Each row is where one point has got to under a steady rotation. How many ticks took it there?
The counts run from 0 to 498.
[-16   1 -36  22  -5  -8  24   3  12 -21   3  26   3   9  12  44  10  23
  10  -4   2  29  -9 -42   2   8 -24  -8 -15   7  12  13  -5  12 -10   5
   5 -11  -5  -1  34  -3 -34 -30   4 -22   5   7   5  40 -17 -34   9  -1
  22  -7  -1  -6   7  12   4 -20  16   6  -3 -12  12   9 -10 -14  19]
482
[-19  15   0  46 -12 -19   4 -11  -1   7  40  26 -10 -10  18  30  17  26
  -5  -2  38  14  10 -27   1  14 -10  13 -25   3   2  18  15  32  21  -2
  -3 -11   0 -10   5   2 -33   1  23 -20 -17  13 -14  10  -7 -13  -1   0
  30  -5 -13  10  14  30   2 -11   8 -17 -22   3  13  -2   7   2  -3]
331
[-20  22 -14  17  -8  -8  22   7   7  13  21  31   5  12  10  19  13  23
 -14   2  18   5 -19 -22  20   4  -5  13 -35   1   8  23 -16  -1 -20  23
  -5 -27 -33  10  44   7 -15 -33   2  -7  -3  20 -11  15 -15 -50   4   8
  15   0   3 -10 -22   0  -4  -2   3 -13  -6  -2  27  -3   0 -27   6]
43
[-13  20 -14  23   2 -23   7  -4   6  10  39  12 -13   8  13  24  24   7
  -9   4  15  13 -22 -16 -11  15  -5  13 -28  -4   2   7   1  16   5  14
  -1 -25 -33  -7  22  11 -20   6  16 -17   4  22   3  14 -12 -23  26  -4
  39 -12  13  22  -7   3  -8 -21   3 -34 -16  -2  16   7  11 -29 -11]
188
[-34   6 -13   7  11  -6   6 -19  -9   3   3  18  -6  -8   7  43   4  21
  -3  17  11   4 -20 -10  -3   5  18   2 -22  -7  -7  15   9  -3 -23   0
   5 -31 -46  -3  36  13 -28 -13  -1  -3 -17  11   8 -21 -25 -16   0  33
  15 -10 -12   7 -13   7  -5 -22  17 -12  -6  -8  15  -4  -8 -38  11]
68
[-25  16 -27  19   1 -22  -5   3  19   8  27  30 -11  -8 -12  38  21  22
 -12  -7   3  29   4 -26  -3  -2 -13  18 -18  -8  17  11  -2  18 -14  17
  -7   3 -16   5  16   2 -40 -19   4 -33  -1  10 -11  22   1 -36  15  -2
  10   2  -9   9   6   9  -3   2   6 -15 -21   0  22  -8  -7  -6  -8]
353
[-29  21 -11  10  16 -26  15 -21  -7   1  27   9  -6 -13  13  30  29   8
 -12   7  15   5 -20  -9  -5  -4  -1  -2 -32 -16   4  16  11  17   5   0
 -11 -16 -27   5  23  14 -45  -5   7  -1  -2   9   4  -4 -10  -9   7  33
  19 -12 -21  13  -2 -11 -11 -13   3 -19 -20 -10   9  -6 -11 -39   5]
198
[-21  -1 -12  26  -7 -29  -4  -8  -6   2  23  13  -2 -14  -9  42  19  18
 -10  -3  32  31  15 -19   2   0 -22  36 -22 -12  15  13   4  31   9  18
   9  16  -8   5  15   6 -46  -2  10 -26  -8  14 -37   1   4 -20  -5 -12
  22  -4 -12  14  19   8 -14  -6  17 -26 -16 -18   4 -12  -9   0   0]
348
[-19  21  -4  20 -14 -18   5   9   1  12  37  14  11  -2  10   6  18  21
 -13   8  33   7 -11 -23   9  10 -36  19 -19  10  20  14  -3  11  11  -9
   1 -13 -17  10  31   8 -33  -5  24 -30   0  24 -12  13 -10 -15  12 -21
  19  -4  -2  32   0   6   5 -21   8 -25 -17   1  26  -8   5 -11 -12]
7
[ -7  16 -22  18  13 -34   7   3   3   3  46  17 -22  11   8  31  27   7
   1  -4  10  17 -22 -14 -17  12   2   8 -30  -5   4   9   3  25  -1  17
  -9 -13 -22  -3  16  10 -25  -9  11 -12   2  17   3  20 -10 -27  19  11
  34  -9   5  12  -2   1  -8 -10  -7 -33 -19   7  12   1  -5 -26  -9]
187
[-19  -7 -22  -4  21  -7   4  -3 -16  11   7  19  12  -4 -21  27   0   6
  -5  13  24  12  -4   2   0  -2  -2  41 -25  14  16  22   0   2  -9  -5
  -4   2 -26  25  33  10 -47 -20  12  -5   1  15 -22 -20 -19 -32  -9   5
  -1   1 -13   4  14 -12 -14 -11  19 -20 -12  -3  21 -10 -17 -12  11]
232
[-36   2 -15  16  -7  -8   0 -31  -4   7  -9  14   3 -25  12  51  -9  22
 -11   8  25  19  11 -23   6  -6  -7   7  -3  -2   2  11   3  20  -4 -16
  15  -4 -17   8  18 -15 -47 -13  10 -17 -17   3 -17  -2 -16 -13   1  13
  14  -8 -25   7   5  32   5 -12  27   3  -4 -15   8 -17 -12  -6  31]
456
[-34   3 -30  -4  12  -8   6 -35 -16   6  12  19  -5 -11  -3  45  -2   6
 -22   0  23   7  -5  -7 -31  10  15  11  -6  -6   8   2  15  30   2  -9
  -3 -19 -28  -7  14  -5 -39  -6   5   3  -8  26  -8  14 -22 -16  11   5
  23  -5 -12  11 -15  39   5 -12  24 -11 -16 -15   2   7  -5 -16  17]
92
[-16   5 -23  17  17 -26  19  -5   3 -17   8  13  -9   1  -6  65  27   0
   1   2  10  33  -7 -12 -10   9   2   9 -36 -10  -7  14   6  22   2  15
   0   9 -23  -6  14  23 -43  -1  13  -5  -3  12  -1  -8   2 -17 -15   9
  27   1  -9   4  20 -13 -17 -24   9 -16  -4  -7   2  -4  -7 -27  10]
181
[-22  16 -24  30   5 -22  27  -2  10 -11  27  27  -6  -4  14  38  17  12
 -10 -10  18  13 -13 -16   1  11   0 -17 -34 -14   0  16  -6  26   9  17
  -9 -15 -11 -10  17  23 -28 -10  10  -2 -13  12   9  28   3 -27  -6  11
  32  -1  -9  -7  -9  11 -10  -8  -4  -8 -11  -7   4   4  13 -24  -1]
185
[-30  12 -17  11 -14 -18 -14 -28 -21  15  32  22 -10   7  14  19  12  31
 -19   5  30   1   1 -21   2   6  15  34 -11   6   2  23   5   6 -10   0
  -4 -14 -14  -2  42 -13 -28 -19   1 -15  -5  17 -16   3 -27 -33   4  21
  15  -3  -3  -2  -3  14   6  -4  13 -18 -19 -18   8  -7  -6 -18  14]
239
[-10   8  -9  23   4 -21  18  -6   0  -4  35  13   4  12   6  29  19   4
  -1 -11  22  26  -4 -16  -5   1 -15  19 -25   8  23  16  -5  36  25 -10
  -3   5   2   8  22  -1 -41 -18  18 -23  20  18 -22  18 -10 -21  13 -14
  31 -13   5  11  18  -7  -7 -10  16 -22 -12   9  17   1   4  -4  18]
334
[-13   9  -7  15   1 -16  23  14  -3  -1  21  24  17   0  -1  16  14   9
   9  -1  37  14  -3 -15  19  12 -37  25 -35  12  15  23   0   6  16   9
   0  -3  -2  18  36  29 -31 -17  31 -11  -1  15 -13   5  -1 -22 -14 -16
  11   2 -12   9  22 -13 -17 -26   7 -19 -11   4  27 -12  -3  -6  -7]
9
[-20  -2 -27  -1  24 -10  31  -2  -4   8  -8  11   2 -15 -12  38   3  -1
  -9  14  14  13 -33   2  -8   6  11   5 -25  -4  -5  11  -5  10 -24   6
   0 -17 -35  15  30  17 -35 -16   2  12  -5  14  -8  -6 -19 -38  -7  15
   9  -8 -11   3 -24  -4 -11 -13  16 -13  -4 -12  18  -9 -10 -36  12]
66
[-20  -4 -19  -3  10 -20   6 -12  -5   6  -6  10 -12  -6 -11  55  20   8
 -16  13  14  23  -9  -8  -9   4  15  38 -26 -10 -13  14  -5  12 -22  11
  -3   4 -49   4  20   4 -33  -2   5 -14  -3  18 -14 -30 -18 -21  -9   8
  12  -6   0   7  -3 -12 -14 -13  12 -24  -8 -22  14 -11 -11 -28  11]
51
[-12  -5 -24  10   2 -16   6 -11 -18  -4  26  15  10  15  11  24   4   3
  -4  -5  30  11 -14 -12 -14  14   4  10  -6  20  12  15   3  32  20 -22
   1 -10   5  11  29 -18 -31 -23  16  -7  13  32 -27  20 -40 -17  -1  -8
  20 -13   2   9  14  13  11 -13  30  -9 -17  -7  22   8  -1   6  23]
112
[-21  13 -30  22 -20 -27   3  -8  13  -6  12  17  -7 -15  21  55  23  15
 -16  -5   9  20  -5 -40  -4  13 -19 -14  -8 -21   1   9  -2  31   2   0
   0 -13 -18 -17  20  -4 -34   4  12 -11 -11  11   3  25  -5  -5   1  -6
  30  -4 -11  14  -5  24  12 -16  13   1 -11 -30   5  -6  -3 -23  -7]
496
[-28  10 -24  -1  -6  -5   5  -9 -11  14  -1  15  10  -7  -2  30  -5  21
  -5  14  11  10 -18 -24  14   3  -2  13 -10   7  13  18  -5  -7 -30 -11
   1 -22 -25  15  48  -7 -38 -37  -3  -6  -6  13  -5  -1 -33 -34  -1  13
  -5  -8 -11   2  -6  -5   4 -13  18  -4 -13 -10  31  -7 -24 -21  23]
249
[ -5   5 -17  10  26 -16  32   7   6   1  27   7   1   1  -8  30  16  -7
   0   8  12  26 -32   2 -12   7 -19  23 -37   2   9  12   1  19   5   9
   2  -2 -33  13  28  36 -38   4  23 -12   7  19   0  -2 -12 -23   5 -10
  23  -8   4  16   5 -22 -23 -27  13 -34 -10  -3  22   0   3 -28  -5]
192
[-34  19  -2  30   3  -7  25 -12   8  -2   8  23   7 -26   7  45   1  18
 -13   5  33  15   4 -17  15   1 -25  -9 -24  -5   8  14   8  24  15  -7
   8 -10  -5  12   8  16 -61  -7  22  -2 -17  -2  -3   5   2  -8  -4   2
  15  -1 -30   8  14  15   0 -15  16   2 -13   3  16 -20  -5 -10   2]
326
[-10 -17 -31  16  -3 -16   0  -3   1  -6  -6  17   2  -7  -2  60  11  11
  -3 -11  13  37   5 -31 -13  16 -15  18   0  -3   4   3  -4  36  -4  11
  15  10  -7   5  18  -1 -39  -4  15 -19  -5  20 -22  22  -7 -25  -7 -21
  20  -9  -6  12   7  32   3 -13  22  -6  -3 -28   0   0  -7   8  12]
479
[-18   0 -16  15  18  -6  25 -11 -21   4  19  11   0  -3  10  16  -5  18
  11  20  30  -9 -26  -2 -10  27   7  -3 -22  23  -5  24  21  -5  -9  -4
   6 -39 -22  11  38  12 -23 -18  12   2  -8  17   6  -3 -35 -16  -7  26
  17 -12 -12   7   0  14  -2 -29  22 -29 -12  -4  30   2  -9 -21  10]
84
[ -4  -4 -24  23   6  -6  15 -19  -7 -14  -1  28  -3   8   9  59   5   8
   5   0  22  25  -3 -16 -21  35   2  17 -16  18  -3   7   8  25  11  -4
  -1 -13 -13 -15  15   7 -25  -3  27 -11  -1  26  -3  16 -13 -10  -6 -12
  37  -5  10   3  11  24  10 -34  23  -8   4  -3   6  10   6   2  15]
296
[-19  20 -14  17 -17 -34  14  10   4  19  28   9   6 -12  11  29  22  15
 -15  10  32   3 -17 -19  18  -3  -9  20 -36 -15  -6  16 -16  12 -11  15
  -1 -11 -20  15  29   4 -31 -13  11  -8 -16  10 -27  -6 -14 -21 -13  10
   3  -8 -23  10  -8  -7 -11   3   9 -17 -17 -12  23 -29 -19 -22 -11]
31
[-27  29 -23  22  -6 -13  20   2   8  -5  35  39   3  -2  13  21  15  14
 -22 -12  26  13  -3 -26   8  -4 -22 -10 -26  -9  24  17   3  19  16   3
 -10 -10  -3  -4  31  11 -40 -22  14  -3  -2  11  -4  36   4 -33   2  -6
  20   5 -21   3   3  12   3  -4   6  -2 -16  -5  11   2  -1 -14  -3]
3
[ -6 -17 -19  19   1 -14  19   5   0   2   5  17   8   7  -2  31  -6  11
  18 -11  19  30 -10 -17  -5  11 -13  19  -9  21   5  11  -4  33  -1  -4
  18  -5   5  15  31 -11 -33 -32  10 -17   4  28 -34  30 -26 -36  -9 -19
  17 -11   5  -1   8  21  -3 -11  30 -12  -8  -8  21  -2  -2   7  20]
464
[-39  24  -9   9  24  -2  16  -9   2  13  24  31   4 -12  -7  19  10  16
 -11  12  20   9  -9  -8  -5   5  -7   4 -30   5  23  21  12  -7  -5   0
 -10 -19 -27   8  24  25 -51 -12   9 -18   3   6  15   6 -12 -34  13  11
  16   4 -10   9  -4   1   1 -16   2 -29 -13   8  21   3  -3 -29   4]
210
[-10  11 -23  34  14 -21  20   4   8  -4  36  30  -1  10  10  30   8  12
   9  -5  19  17 -16 -19 -14  23  -2  -9 -25  15   8   9  10  23  10  -4
  -1 -18  11  10  11   6 -38 -19  26  -1   1  20  -1  31 -17 -19   9   2
  28  -8  -2  12  13  16   0 -15   7 -16 -17  21  29   3   0  -2   1]
317
[-16   9 -25   8   4 -12  21  14   9   2  -4  17   7 -20 -13  39  12   3
  -6   5  16  16 -19 -15   6  -2 -12   9 -29 -12   2  14 -16  -4 -31  20
  10 -11 -33  15  40  25 -28 -15   7  -4 -20  11  -2   1  -2 -37 -10   0
   3   1 -20   2 -19  -3 -18  -5  12 -15  -7 -16  20 -21 -15 -32 -10]
378
[ -6   5 -25  19 -11  -5  15  -3  -5   3   4  17   2  14  16  34  -5  20
   1   3  24   8 -14 -31  -6  38   3  15 -13  18 -16  11  -2  14  -5  -1
   7 -29 -23  -8  30  -2  -8 -11  16 -16 -15  27  -5  16 -32 -27  -8 -11
  32 -14  15   4 -18  36  15 -31  16  -9  -4 -15  22   1  13  -7   7]
280
[-38  22  -7  15  -8 -10  18 -12   6   1   5  22   5 -20   2  41  10  19
 -28   1  39  13  12 -17  21  -2 -30  16 -24 -20  11  24   4   7   7   2
  -1  -2 -24   7  22  16 -45  -3  20  -8 -12   4  -4  -3   8 -18  -9  -8
  12  11 -21   6  19  -1 -10 -22  14   0  -7 -10  17 -20  -2 -14  -2]
13
[-20   9 -22  29 -17 -23  17  -3  10 -10   2  27  -3 -11  17  60  10  19
  -8  -5  23  22   1 -30  14   8  -5  -5 -23   2  -3  23 -13  23  -3  12
   3   2   3   2  21  -4 -36 -19  11   3 -18  11 -11  23  -3 -18 -26   4
  12  -1 -25  -7  12  15   0  -5  10  12  -7 -16  16 -18 -10  -4  10]
145
[-17   2  -1  18  -9 -12  22   4   0   4   1   9  12 -11  -5  31  14  14
  -3   8  33  15  -8 -17  32   4 -33  25 -30  -8   4  25 -14   8   2  16
  14   2 -23  12  45  23 -25 -10   9 -18  -7   4 -17 -11   3 -34 -20  -9
  12   1 -14  -2   9 -13 -19 -19  14 -19  -4 -25  15 -18   0 -17   8]
361
[-12  -8 -22   2  -2 -11  -1  -4 -24  10  22  14   5  18  -7  21   5  15
  -6  -2  24  15  -7 -10 -11   4   7  40 -18  21  12  15  -8  18  -5   4
   1  -6 -17  16  40 -12 -25 -37   6 -12  12  33 -35   8 -28 -47   7 -11
  11  -7   5  -9  -2   1   0  -8  27 -21 -14  -5  20   4  -5  -9  26]
243
[-17  14  -6  16  -6 -17  -2  -3   0   4  32  19  -1  22  10  21  28  15
 -14  -2  21  21  -3 -24   5   4 -13  39 -25   3  22  23 -14  13  14   4
 -13  -1 -22   2  37   0 -24 -17  21 -28  19  21 -16   7 -14 -25  12 -16
  22   3  11   9  13 -11  -7 -12   8 -25 -12  -2  21   2   1 -10  15]
22
